The same turns and mirrors carry the whole set onto itself, and each row onto the other rows of its family. Which rows share a family with each named row? Give them in list order.
These 28 rows form 7 families of 4 rows each.
Vukem: -0.26,-0.81,0.61,1.03,-0.55,-0.09,0.18,-1.23,-1.85,0.67,-0.91,0.38,-0.49,-2.63,-0.18,1.73,0.87,-0.07,-1.88,0.42,0.10,-0.02,1.14,-0.95,0.42,0.31,0.83,-0.31,0.22,2.41,-0.51
molaf: -0.84,-0.18,1.07,0.54,-0.76,-0.10,0.13,0.06,1.97,-0.05,-0.48,0.59,0.66,0.00,-1.91,1.35,-1.08,-1.51,-0.07,-1.28,-1.81,0.97,-0.04,-1.01,1.03,-1.21,-0.11,0.03,2.19,-0.41,0.61
feva: 0.98,0.71,1.00,0.15,-0.16,1.06,0.43,-1.77,-1.37,0.16,-1.29,0.74,0.24,-2.84,-0.36,1.39,-0.51,-0.34,-0.68,0.40,-0.60,0.13,1.84,0.60,0.47,0.31,0.60,0.56,0.79,2.53,-1.15
Depu: 1.08,0.79,1.14,0.68,0.36,0.99,0.13,-0.40,-0.47,0.43,-0.49,-1.16,0.21,-1.10,1.13,0.69,0.91,-0.72,-0.18,0.31,-1.41,0.89,0.79,-0.60,1.89,-1.54,-0.03,0.06,-1.02,3.19,-1.60
nera: 0.68,-0.48,1.21,0.77,0.43,0.56,-0.19,-0.55,-2.11,0.61,0.05,0.62,-1.16,-1.65,0.97,1.63,0.42,-0.34,-0.86,0.54,-0.12,0.10,1.40,0.19,1.09,-0.01,0.16,0.05,0.34,2.52,-0.06
Fumiz: 1.28,0.95,1.02,0.58,-0.39,1.54,0.56,-0.22,-1.67,0.41,-0.30,-1.41,-1.06,-0.51,0.46,0.29,0.37,-0.26,-0.15,0.33,-0.68,0.18,0.77,-1.44,0.77,-0.96,1.37,-0.08,-0.22,2.83,-2.11
sisud: -0.58,-0.44,0.22,1.64,-1.32,0.41,-1.18,-0.26,1.62,-0.49,-0.26,-0.06,0.38,1.10,-2.01,1.65,-0.32,-0.95,-0.31,-0.85,-2.18,0.01,-0.93,-1.29,0.51,-1.94,0.31,-0.50,2.02,0.25,0.05
sater: -0.92,0.03,0.77,1.03,-0.54,-0.01,-0.48,-1.06,1.30,0.99,-0.58,0.31,0.15,1.21,-1.94,0.69,-0.88,-2.05,-0.97,-1.00,-2.44,0.35,0.35,-1.71,0.40,-1.24,-0.25,0.28,2.59,0.12,0.29
zof: 0.91,1.40,0.95,0.82,0.04,1.72,0.89,-1.42,-1.19,-0.06,-0.59,0.15,1.04,-2.10,-0.46,0.07,0.63,-0.16,-0.04,-0.31,-0.84,-0.82,0.68,-0.34,1.67,-1.65,1.24,0.39,-0.31,2.74,-1.68
desa: -0.45,-0.06,0.90,-0.27,0.67,0.83,-0.46,-0.86,1.49,0.46,0.06,0.76,0.75,-0.01,-1.48,-0.61,-1.24,-2.04,-0.84,-0.44,-1.49,-0.74,-1.69,-0.16,0.27,0.60,1.85,-1.14,1.36,1.14,0.56
favu: -0.51,-0.28,1.36,1.09,-1.10,-0.49,-0.81,-1.60,2.55,-0.27,-0.94,0.50,1.13,0.55,-1.23,1.79,-0.85,-0.84,-0.40,-0.85,-2.26,0.90,-0.47,-1.44,-0.19,-0.71,0.88,0.30,1.27,0.11,-0.11
basir: 0.25,0.63,0.52,0.35,-0.58,-0.79,-0.17,-1.08,0.72,0.06,-0.15,0.73,0.84,0.23,-1.85,0.27,-1.79,-1.88,0.25,-0.60,-1.85,-0.01,-1.50,-1.01,-0.11,0.16,1.77,-2.05,1.30,1.16,1.59
goged: 0.61,-1.03,0.74,0.81,-0.43,0.06,-0.05,-1.93,-2.09,1.17,-1.37,0.05,-0.76,-2.03,0.06,1.31,0.36,-1.15,-0.25,0.43,-0.83,0.43,1.60,-0.35,0.37,0.04,0.31,0.45,0.65,3.53,-1.13
sugu: 0.25,0.97,-0.05,-0.58,-0.36,-0.06,-0.14,-0.14,1.34,0.10,-0.38,0.36,0.18,0.57,-1.44,0.03,-0.85,-1.24,0.18,-0.38,-1.12,0.12,-1.71,0.32,0.86,-1.36,1.30,-1.85,2.17,0.98,1.63
Ved: 1.03,-0.08,1.05,1.26,0.04,0.74,0.17,-1.15,-1.94,0.54,-1.25,-1.12,0.44,-1.70,-0.19,0.05,1.11,-1.38,-0.08,0.17,-1.11,-0.28,0.40,-1.23,1.59,-1.70,1.18,0.29,-0.47,3.85,-1.11
Patu: -0.03,-0.04,-0.32,0.51,-0.47,-0.56,-1.16,-0.59,1.46,-0.06,-0.99,-0.03,0.26,-0.09,-1.29,1.04,-1.04,-1.71,-0.87,0.05,-1.70,0.35,-1.34,-0.08,0.15,-0.46,1.51,-2.60,1.30,0.39,1.39
babil: -0.92,0.13,1.71,1.04,-0.14,0.92,-0.83,-1.14,2.08,0.79,0.23,0.46,1.30,0.54,-2.14,0.77,-0.78,-1.57,-0.73,-1.29,-2.18,-0.18,-0.74,0.02,0.39,-0.40,0.16,0.42,2.43,1.42,-0.48
mon: 0.59,-0.63,0.98,0.92,-1.06,0.26,-0.13,-1.66,-1.43,0.68,-0.64,-0.56,-1.08,-1.38,0.12,2.35,0.84,0.51,-0.62,0.63,-0.85,0.75,1.85,0.50,0.10,-0.49,0.09,-0.23,-0.18,2.57,-0.53
ner: 1.06,1.39,1.25,0.48,-0.01,0.47,0.82,-1.56,-1.52,-0.46,-0.19,-1.77,-0.16,-0.86,0.12,0.56,0.18,-0.47,-0.11,0.10,-1.48,0.33,0.72,-1.47,1.82,-1.88,0.84,0.83,-0.64,2.88,-1.36
Bot: 0.62,1.02,0.45,0.70,-0.76,0.77,-0.16,-1.05,-0.60,0.35,-1.32,-1.53,0.47,-1.09,-0.36,0.70,1.64,0.18,-1.11,0.58,-0.89,0.32,0.08,-1.17,0.99,-1.68,0.56,-0.15,-0.30,3.91,-1.91
Saza: -0.31,-0.06,0.18,1.00,-0.88,0.19,0.57,-1.49,2.08,1.66,-0.71,0.68,0.03,1.11,-1.68,1.33,-1.16,-1.69,-0.04,-1.30,-2.36,0.31,-0.81,-0.75,0.78,-1.76,0.76,-0.18,1.42,0.12,-0.03
laku: 0.89,0.32,0.97,0.59,0.36,-0.79,0.54,-2.27,-2.31,0.33,-0.30,0.02,-1.52,-1.60,0.06,1.67,-0.51,-0.34,-0.77,0.06,-0.19,0.45,1.88,0.04,0.73,-0.10,0.70,0.19,0.37,2.38,-0.33
Tela: 0.35,0.44,0.70,0.54,-0.34,-0.28,-1.02,-1.39,1.02,-0.40,-0.31,0.61,0.68,0.77,-0.99,0.67,-0.40,-0.48,-0.46,-0.19,-1.12,-0.72,-2.27,-0.39,0.09,-0.95,2.59,-1.41,1.69,1.12,1.86
tosu: 0.01,0.45,1.31,1.34,-1.04,-0.29,-0.48,-0.92,1.28,-0.15,-0.10,0.52,1.07,1.27,-2.78,1.21,-1.35,-1.42,0.56,-1.42,-2.16,0.30,-0.59,-1.56,-0.16,-0.96,0.32,-0.20,2.11,1.19,0.13
Pib: 0.81,0.09,0.59,0.05,0.23,0.70,-0.17,-0.77,0.86,0.20,-1.19,-0.11,0.22,0.62,-1.75,1.46,-1.63,-1.97,-0.86,-0.16,-1.34,0.02,-1.91,-0.78,1.04,-0.60,1.84,-0.90,2.55,0.73,1.91
Zesi: 1.05,-0.12,1.13,0.99,0.08,0.97,0.28,-0.78,-1.25,-0.55,-0.76,-1.85,0.20,-1.42,0.08,1.05,1.41,0.19,-0.29,0.59,-0.80,0.20,0.49,-1.14,1.56,-1.41,1.26,-0.73,-1.41,2.53,-0.49
Budun: 0.00,0.66,-0.25,-0.08,0.65,-0.04,-0.49,-1.31,0.66,0.61,-0.55,-0.25,0.34,0.80,-1.19,-0.32,-0.76,-2.19,-0.83,-0.28,-1.71,-0.08,-1.44,-1.07,0.86,-0.67,1.41,-2.14,2.47,1.03,1.74
Kame: 0.81,0.65,1.68,1.73,0.01,-0.01,0.46,-1.21,-1.83,1.40,-0.24,-0.94,-0.53,-2.29,0.43,1.99,0.07,-0.77,-1.18,-0.52,-0.47,0.84,1.79,-0.12,0.96,0.02,0.81,-0.69,0.69,2.38,-0.98

Which other rows belong to the same family as Tela? Vukem, favu, Bot
Which other rows belong to the same family as laku? sater, ner, Budun
Which other rows belong to the same family as Ved? basir, goged, tosu
Which other rows belong to the same family as Pib? Fumiz, Saza, Kame
Which other rows belong to the same family as nera? molaf, Depu, sugu

